Where one turn sends some rows of the set: a few examples, then the rows asked
pufe: 1.318 0.045 -2.074 0.028 2.542 0.943 2.135 1.990 -1.290 1.225 2.236
 1.220 -1.203 0.469 0.558 2.066 -0.379 1.100 3.155 3.703 -0.338 -2.930
 -1.708 -0.708 -1.033 -0.422 1.189 0.001 -2.129 -0.668 -0.208 -0.688
 -0.094 -0.046 -0.708 0.343 -0.629 0.876 -0.243 -0.411 1.621 0.434
 -1.693 -1.352 -3.890 0.434 0.434 -1.590 -2.695 1.680 0.375 0.413
Kodil: 0.922 1.203 -3.926 -0.586 2.585 0.864 0.206 -0.739 -1.371 1.812 1.256
 0.854 -0.692 -0.764 0.260 0.930 -2.106 1.889 2.311 3.866 -0.459 -0.896
 1.986 0.210 0.225 0.506 -0.307 0.772 -2.476 2.250 -0.627 -1.701 0.726
 -0.759 -0.339 1.373 0.906 0.386 -0.917 2.378 3.660 0.665 0.261 -1.701
 -1.070 -0.089 -1.295 -0.308 -0.073 -0.441 2.488 -0.283
guz: 0.857 0.434 0.633 0.079 0.139 0.987 2.493 -1.939 1.037 -0.311 -0.143
 0.441 0.987 0.507 0.350 -1.251 -0.886 2.241 2.263 3.057 -1.573 -2.762
 -2.940 -1.035 -1.142 -0.171 0.361 -0.762 -1.842 0.138 -0.840 -1.517
 0.178 -1.199 -1.062 0.259 0.819 0.740 0.396 0.815 3.203 1.700 -0.529
 -2.167 -0.325 -3.384 -0.763 -0.983 -1.090 -0.649 0.594 0.506
lor: -0.360 -1.822 -2.651 0.385 1.922 0.276 1.376 0.756 -1.168 0.457 0.918
 -2.298 0.885 0.173 0.150 0.644 -0.539 2.860 -0.711 1.467 -0.926 -0.939
 -0.353 0.656 -1.552 0.191 -1.821 -0.211 -1.152 1.359 -0.835 -1.758
 1.124 0.852 -0.608 -0.468 0.592 1.483 -0.761 -5.178 2.537 0.745 -0.997
 -0.241 -1.408 -0.888 -0.796 -0.817 -0.978 0.714 0.193 1.167
laniz: 1.692 -1.464 -0.414 1.572 0.243 0.181 0.909 -0.108 0.239 1.261 1.492
 0.245 1.607 0.187 0.267 3.297 -0.154 0.274 1.912 2.680 -3.508 -1.394
 -0.306 2.456 1.306 0.919 0.775 -0.111 -1.746 -0.080 -0.612 -0.344 0.182
 -1.354 -0.609 2.983 0.905 -0.196 0.974 0.771 2.411 0.960 0.383 -1.529
 -1.579 -0.641 -0.995 -1.355 -0.989 -0.325 0.576 0.810
lelat: 1.130 -0.182 -0.024 -1.704 0.717 0.798 2.331 -1.298 -1.284 1.249 -0.834
 -0.439 -0.319 -0.411 -0.606 -1.237 1.774 1.471 1.281 2.816 -1.267
 -1.675 -1.736 -2.813 -1.931 0.158 -0.844 0.114 -2.212 0.770 1.271
 -0.947 2.383 -0.186 -1.821 2.230 0.975 0.326 -1.975 -0.319 2.893 0.939
 -1.215 -1.782 -0.829 -1.971 -1.727 -1.141 0.456 -0.231 1.338 -0.445
Sud: -0.793 -1.927 -2.090 1.567 1.536 -0.181 1.201 -0.644 -1.366 1.677 0.342
 -1.428 1.043 0.332 1.000 3.377 -2.464 0.143 0.950 2.807 -2.065 -2.930
 -0.935 0.173 0.099 0.156 -0.730 -1.039 -3.248 0.763 -0.995 -2.568
 -1.080 0.648 -1.446 0.548 -0.418 2.549 0.350 1.287 4.395 0.847 -1.015
 -2.146 -1.962 -2.260 0.023 -1.566 -1.411 -0.217 0.076 1.826
dase: -0.276 -0.525 -3.212 0.598 2.059 -0.850 2.830 -0.540 -1.232 -0.322 0.824
 0.278 -1.671 -1.236 1.975 1.070 0.083 0.288 1.613 2.198 -2.928 -2.184
 -2.710 0.746 -1.056 0.243 -0.518 -0.922 -0.002 2.368 1.646 -2.886 0.618
 1.397 0.151 -0.122 -0.496 -1.236 0.282 0.151 2.173 0.753 -1.583 -2.643
 -1.855 -0.691 -0.552 0.298 -0.417 0.794 -0.098 1.754
lonir: -0.535 0.209 -2.896 -0.267 3.292 1.305 0.632 -1.139 -1.621 0.406 -0.007
 -0.514 -2.201 -2.459 -1.573 1.697 -0.141 0.834 1.486 2.321 -0.629
 -1.002 -0.230 -0.872 -1.395 0.838 -1.974 -1.080 -2.357 0.827 -0.869
 -1.499 -0.298 -0.110 -2.582 -0.420 1.227 2.395 -0.250 -0.050 2.534
 1.575 -0.449 -0.398 -2.088 -2.537 -0.033 0.164 -3.315 -0.732 1.328
 0.852
nesi: -0.536 -0.028 -2.776 -0.079 1.780 -0.102 0.023 -0.942 -1.988 1.687
 -1.298 -0.194 1.959 -2.099 0.025 0.449 -1.010 1.005 1.049 3.666 -0.822
 -0.193 0.130 -0.230 1.038 1.372 -0.850 2.119 0.205 1.481 0.063 -0.697
 1.067 2.123 -0.725 2.326 1.161 1.688 -0.389 -1.642 3.245 2.144 0.469
 -3.014 0.029 -2.318 -2.168 0.909 0.368 1.192 1.540 0.864
fif: 0.337 0.240 -3.459 -1.554 2.473 -0.021 1.360 -1.236 -2.056 0.278 1.507
 -1.536 0.625 -0.169 -0.159 -1.002 -0.834 2.376 0.741 2.143 -0.725 0.337
 -2.453 -0.170 1.214 -0.061 0.428 -1.853 -2.729 -1.058 1.497 0.455 2.263
 -0.299 -1.898 0.243 0.128 1.106 0.277 -0.497 3.100 2.114 1.043 -2.361
 -0.774 0.010 0.593 -2.996 -0.968 1.555 0.325 0.354
sonup: 0.317 0.332 -3.057 -1.417 2.236 -0.155 0.863 0.513 -2.719 0.369 2.488
 0.521 0.841 -0.753 -1.705 0.648 -1.265 1.566 2.023 2.257 -1.886 -3.232
 -2.138 -1.753 -0.663 0.802 0.376 0.065 -2.398 0.697 -1.114 -1.895 3.076
 1.880 2.488 1.111 1.451 -0.882 -0.406 -0.673 2.485 0.756 -2.287 -0.538
 -2.011 0.708 -1.569 -0.946 0.135 2.062 1.869 0.329
Rom: -0.834 -1.324 0.187 -0.212 -0.648 1.015 1.599 -0.278 -1.463 -0.071 0.056
 0.468 1.231 -0.840 0.541 0.639 0.074 1.932 3.385 2.616 -1.557 -0.248
 -2.235 -0.420 -0.459 -0.390 1.143 -0.174 0.215 0.068 1.075 0.548 0.356
 2.417 -1.001 0.938 0.765 2.561 -0.716 -2.050 2.062 1.470 -1.409 -0.402
 -3.437 -0.898 -0.672 -1.529 -1.418 1.845 0.050 2.501
Sovat: -0.787 -0.958 -2.009 0.182 2.229 -0.116 0.936 -0.013 -1.572 1.656 0.828
 0.350 2.421 0.361 2.385 0.488 -1.122 1.853 -0.315 2.423 -0.706 -1.323
 -0.722 0.452 1.595 0.146 -0.188 -0.683 -0.663 2.712 -1.690 0.861 0.929
 0.333 0.427 0.628 0.029 0.596 -0.041 -2.453 2.149 2.801 -2.174 1.463
 -2.302 -0.427 -1.499 -0.929 -0.779 0.376 -0.477 0.868
Pati: 0.940 -0.779 -1.360 -0.829 -0.323 -0.222 1.098 0.395 -0.177 1.858 2.092
 -2.256 0.300 -1.027 -0.292 3.076 0.511 0.519 -0.295 3.084 -2.166 -0.545
 -0.663 1.931 -0.504 0.547 -0.643 -0.170 -1.623 1.516 0.425 -0.596 1.192
 1.298 -1.450 2.576 2.339 -0.794 -1.121 -0.565 4.109 -0.098 -0.692
 -0.766 -1.503 0.997 -1.338 -1.236 0.444 -1.599 0.364 0.406
Davef: 0.377 0.901 -1.099 0.885 1.420 1.090 -0.454 -2.109 -1.060 1.389 2.350
 -2.017 0.165 -2.794 0.320 0.565 0.226 0.098 1.394 1.591 -2.236 -1.295
 0.168 -0.065 -1.758 1.639 2.077 -0.346 0.099 1.359 -1.182 -1.121 -0.090
 0.180 2.301 1.124 -0.155 2.116 -0.278 -1.221 1.057 0.145 0.001 -2.068
 -0.695 0.369 -1.046 -0.528 -1.010 -0.242 -0.369 -0.124
murud: -0.154 0.626 -3.499 0.330 2.605 -1.855 0.776 1.058 -1.139 -0.639 1.311
 -1.458 0.217 -2.692 -2.642 -0.050 -1.504 0.372 2.168 0.428 -1.342
 -1.630 -1.231 -1.759 -2.802 0.643 -1.042 -0.277 -1.120 1.390 -0.755
 -3.389 0.385 0.461 -1.479 1.743 -0.335 -0.055 0.207 -0.668 2.527 1.052
 -1.230 -2.122 -1.271 -0.643 -0.898 -1.570 -2.316 0.806 -0.302 -0.590
kozog: -0.354 0.645 -1.966 1.040 1.855 -0.411 -1.001 -1.323 -2.119 0.046 0.744
 -0.191 -0.590 0.741 -2.315 2.377 -1.089 1.155 2.071 3.390 -2.340 -0.046
 -1.543 -0.522 0.569 -0.542 1.156 0.173 0.405 0.013 -0.903 -1.292 -0.325
 0.728 -0.663 1.128 1.686 0.306 -1.481 -1.277 3.297 3.168 1.797 -3.687
 -1.894 -2.531 -2.383 -1.649 -2.918 1.342 0.007 1.484
meb: -0.589 -0.438 -0.757 0.652 2.758 -1.956 1.684 0.785 -0.883 0.631 0.958
 0.763 0.076 -1.446 -1.403 1.730 -1.138 3.336 0.312 1.905 -2.370 -0.017
 -2.491 -0.767 1.842 -1.190 1.466 0.868 -1.205 0.688 0.691 0.358 1.705
 0.774 -0.210 0.896 -1.053 3.058 -1.849 -1.025 3.255 0.151 -1.055 -1.146
 -1.783 -0.263 -1.862 -1.103 -0.487 -1.925 1.632 0.414
kazo: -0.081 0.706 -0.487 0.080 0.673 0.134 1.565 -0.001 -1.062 1.375 2.132
 0.141 2.281 -0.138 -0.815 -0.124 -0.632 -0.510 1.244 0.325 -1.068
 -1.311 -0.256 -0.123 -0.545 0.324 0.788 -1.472 -1.693 0.842 -1.970
 -0.828 2.055 -0.317 1.586 1.883 1.734 -0.010 -0.535 0.472 5.050 -2.003
 -0.389 -1.419 -2.156 0.451 -0.148 -1.485 -0.101 -0.521 1.190 1.645
Vulap: 1.467 0.345 -2.419 -0.459 2.485 2.560 0.513 -1.464 -2.110 1.488 -0.780
 -1.250 1.074 -0.708 0.202 0.858 -0.337 -0.184 1.791 1.248 -3.483 -2.798
 -0.991 -0.044 -0.399 -0.385 0.898 1.148 -0.930 1.349 -2.180 -1.664
 0.829 -0.486 -1.900 -1.763 0.499 1.292 -0.865 0.949 4.091 0.918 -0.325
 -2.517 -2.910 0.259 -1.062 -0.830 -0.245 0.819 2.128 2.905
dos: 1.777 -1.151 -2.009 -0.478 0.271 -0.430 0.823 -1.952 -1.325 0.282 -0.924
 -2.268 0.180 -0.658 -1.326 0.985 -0.768 3.056 2.353 2.606 -2.702 -0.856
 -2.572 -0.955 0.822 -1.971 0.890 -0.912 -0.066 0.608 0.588 -2.522
 -0.410 0.090 -1.884 1.018 2.290 2.089 -1.287 0.598 2.348 1.892 0.277
 -1.544 -0.366 -1.016 -1.644 -2.635 -0.998 -0.684 -0.282 -1.182
tobul: 0.335 -2.457 -1.868 -0.222 0.933 -0.166 0.349 -0.562 -0.708 -0.344 1.272
 -0.366 1.009 -1.487 -2.152 1.996 0.253 0.222 2.242 0.870 0.078 0.144
 0.405 -0.018 1.140 1.904 0.024 0.560 -1.217 0.133 -0.033 -0.422 -0.391
 2.573 -0.428 0.845 0.647 0.501 -0.090 0.372 0.211 0.272 -1.211 -2.726
 -2.776 -0.067 -1.064 0.083 -0.435 1.156 1.964 0.370
gamef: -0.630 2.894 -2.117 0.483 1.886 0.013 1.248 -2.637 0.465 1.784 1.176
 -0.295 2.685 -1.116 -2.777 1.826 -0.655 2.116 0.195 5.121 -0.776 -1.524
 -0.693 -0.247 0.381 -0.057 -1.469 0.092 -0.680 -0.784 0.163 0.513 0.071
 0.090 -1.465 1.139 -1.095 0.187 -1.159 -0.383 3.452 1.841 -2.202 -2.568
 -1.783 -0.225 -1.231 -0.670 -0.946 0.508 0.066 1.495
zopuv: -0.323 1.596 -2.259 1.120 2.656 0.575 -0.038 -0.365 -1.090 0.793 1.013
 -0.751 0.046 -1.853 0.769 1.651 -1.102 -0.688 0.271 3.918 0.344 -1.267
 -2.738 -1.642 1.241 1.420 0.824 -0.765 -2.363 0.563 -2.152 -1.184 0.445
 -0.875 -1.163 -0.816 1.015 1.742 0.671 1.599 3.457 2.827 -1.233 -0.341
 -1.244 -1.671 -0.928 -0.287 -3.114 -0.763 0.209 -0.159
Segag: 0.000 -1.490 -1.903 -1.537 1.590 -0.141 0.765 0.526 -0.977 -1.439 1.031
 -0.043 0.059 0.964 -4.071 -0.077 -0.961 1.635 1.651 2.484 -2.343 -2.097
 -2.943 -0.729 -1.126 -0.757 -0.351 0.592 -1.501 -0.028 -0.676 -2.584
 -0.078 -0.783 1.489 -1.247 0.887 0.461 0.361 -0.962 2.541 0.671 -1.162
 -1.592 -0.605 0.412 -1.776 -1.697 -1.241 1.711 1.407 0.840
deno: 0.590 1.494 -1.492 0.171 2.872 0.918 1.892 0.053 0.282 1.920 -0.643
 -0.207 1.439 -1.589 -0.011 0.602 0.288 1.792 0.088 1.338 0.862 -0.745
 -2.527 -0.922 -0.827 -2.225 -0.802 1.310 -0.329 1.374 0.877 -1.889
 2.302 0.113 -0.642 1.191 2.225 0.659 -1.122 -1.895 3.444 1.078 -2.338
 0.442 -1.106 -0.001 -1.978 0.383 -1.456 -0.846 -0.061 0.885
Togi: -0.776 1.622 -2.137 1.711 1.292 -0.850 -0.650 0.582 -2.730 0.884 2.093
 -1.517 1.404 -0.833 -0.505 1.581 -1.293 0.285 1.154 2.701 -2.472 -1.439
 -1.340 -1.775 0.860 0.958 1.630 -1.109 0.620 0.193 -1.240 -1.342 1.823
 1.306 -0.966 1.325 2.394 -1.302 -2.323 -0.390 3.886 3.084 0.101 -2.932
 -2.440 -0.709 -2.272 -0.914 -0.424 -1.732 1.185 0.793
tofe: 0.890 2.109 -1.955 -0.092 2.244 0.342 1.658 0.388 -3.416 1.304 1.401
 0.231 0.068 0.822 0.838 -1.614 -0.923 1.141 3.905 5.113 -2.641 -1.861
 -0.828 -1.787 0.327 -0.358 -0.546 -0.218 0.585 1.168 0.566 -0.204 1.034
 -2.141 -0.933 1.364 -0.071 1.132 -1.146 -1.083 3.682 1.982 0.561 -0.704
 -1.592 -0.696 -0.958 -0.880 -0.974 0.621 0.305 0.167
kovo: 0.328 0.479 -2.444 -0.272 2.192 0.252 1.005 -1.039 -2.259 1.198 0.937
 -0.637 3.131 1.765 -0.287 2.204 -0.885 -0.732 -0.444 4.063 -1.109
 -0.957 -1.550 -1.361 2.076 -0.456 0.201 -2.547 0.585 -0.565 0.430
 -1.270 0.182 0.042 2.218 -0.222 1.550 0.493 0.051 -1.970 2.773 2.601
 -0.738 -2.258 -1.479 -0.415 -0.802 -0.868 -1.070 -0.010 -0.139 0.832

tofe goes to -> Kodil
kovo goes to -> kazo
lelat goes to -> lonir
And these:
Togi goes to -> Pati
Davef goes to -> meb

